Here are the same points, seen from different sides; a view may also be mirrored.
A view may leave some points out. In some views, one point has been moved. Which views, in the order they come, and which point in each? Write - if no view has one.

Scene 1 (5 views)
view 1:
  Fuvi [-40  31  -6  36  10  -2  22 -12   9 -49]
  Masi [-36  44  -9  50   8  -4  14 -24   0 -46]
  Nifu [-41  41   3  51  15   0   8 -15  14 -44]
  lefo [-33  42  -9  44   7  -7  15 -17   6 -46]
  kapu [-46  32   3  43   5  -4  14 -23  16 -43]
  finag [-47  38   6  37   4 -14  16  -9  14 -41]
  kunam [-45  46 -11  48  -5 -16  24 -20   2 -38]
  laf [-42  44  -1  39   1 -15  18 -14  10 -37]
  Doz [-41  37   0  42   3  -8  25 -24  22 -37]
  gerik [-53  35  -2  41   4  -6  20 -21  -6 -47]
  pirel [-50  37  -5  45   0  -1  12 -12  20 -37]
view 2:
  Fuvi [-14 -12  62  32  24 -11  16 -30   0  13]
  Dogoz [ -5 -21  67  26  19  -6  20 -34  -7  19]
  kapu [-15  -7  79  28  23  -7  24 -30   8  18]
  pirel [-10 -20  83  35  16  -7  23 -32   2  17]
  lefo [ -3  -8  68  26  23  -9  12 -34  -1  22]
  Dese [-15 -24  84  30  26   9  15 -23  -1  29]
  gerik [-18  -6  74  27  21  -6   3 -22   2   8]
  Doz [-12 -10  71  26  16   2  29 -34   7  17]
  kunam [ -7 -11  76  21  15   9   7 -31  -6  15]
  gud [-12 -24  74  27  12  -2  25 -21   9  21]
  Masi [ -2  -1  72  27  20  -7   5 -31   4  23]
  laf [ -8 -14  77  18  18  -5  20 -32  -6  15]
view 3:
  Fuvi [ 39  -1 -14 -23  -2 -14  -3  45 -23 -12]
  gerik [ 28   3 -22 -27   2 -20   9  58 -22 -13]
  Nifu [ 36  20 -22 -18   3 -19  -7  44 -12 -12]
  laf [ 21   7 -13 -28   9 -12  -3  44 -15  -7]
  Masi [ 27  15 -26 -25  -5 -12  -7  56 -23 -11]
  gud [ 16  -6 -23 -14   4 -15  -5  37 -12 -14]
  Dese [ 15 -10 -28 -26   4 -23  -7  47 -14   6]
  lefo [ 30  11 -20 -28  -2 -11 -11  49 -22  -8]
  kapu [ 30   5 -19 -21  -1 -21  -2  45  -6 -10]
  pirel [ 28   4 -22 -14  11 -20  -5  41 -14  -3]
  Dogoz [ 27   2 -14 -24   7  -9 -11  39 -23  -4]
  kunam [ 16   4 -18 -26   5  -8  -3  60 -20  -2]
view 4:
  gud [  7  -4   3 -24 -11  13  -3   3  23   2]
  Dese [  1  -4   2  -6 -23   5   7   8  20   2]
  Fuvi [  7 -10   9 -10   1  10  -1 -11  11  -9]
  pirel [ -1   3  -4 -19  -7   5   0  -1  13  -4]
  lefo [10  1 12 -7 -6  5 -5 -4  2 -4]
  finag [ -1  -2   1 -10   7   8  -4   8  11  -6]
  Nifu [  7   3   0 -21  -2   1  -9  -3  -1 -11]
  kapu [  6  -5   3 -19  -6   1  -6   5  13 -14]
  Dogoz [ 4  4  7 -7 -2 15 -4 -5 12  1]
  gerik [  6 -16  12 -15   0  -3   8   4   5   0]
  Doz [  5   2  11 -19  -4   5  -8   2  23 -11]
  kunam [-2 12 13 -5 -3  5  1  2 11  4]
view 5:
  kapu [-10 -23 -17 -31  24  -6  26 -11   8  48]
  laf [-15 -24 -27 -32  18  -2  30   2  -2  48]
  Nifu [ -2 -34 -21 -34  22  -8  21 -12   1  38]
  Dese [-15 -12 -21 -26  31  16  27  -7  -3  56]
  Fuvi [ -7 -26 -25 -25  28 -15  16  -2  -1  54]
  pirel [ -2 -20 -18 -34  23   1  29  -9  -7  49]
  Dogoz [ -6 -25 -27 -31  21  -1  23   8  -7  53]
  lefo [-11 -31 -27 -30  28  -2  15   1   0  44]
  kunam [-26 -21 -26 -36  29   3  22   4  -7  47]
  Doz [-11 -22 -12 -39  22  -6  25   1   6  53]
  gerik [-26 -18 -27 -26  29 -12  18 -11  -5  46]
  Masi [-18 -31 -25 -30  30  -2  11  -4  -1  37]
Views that do not fit: view 4
  out of place in view 4: kunam
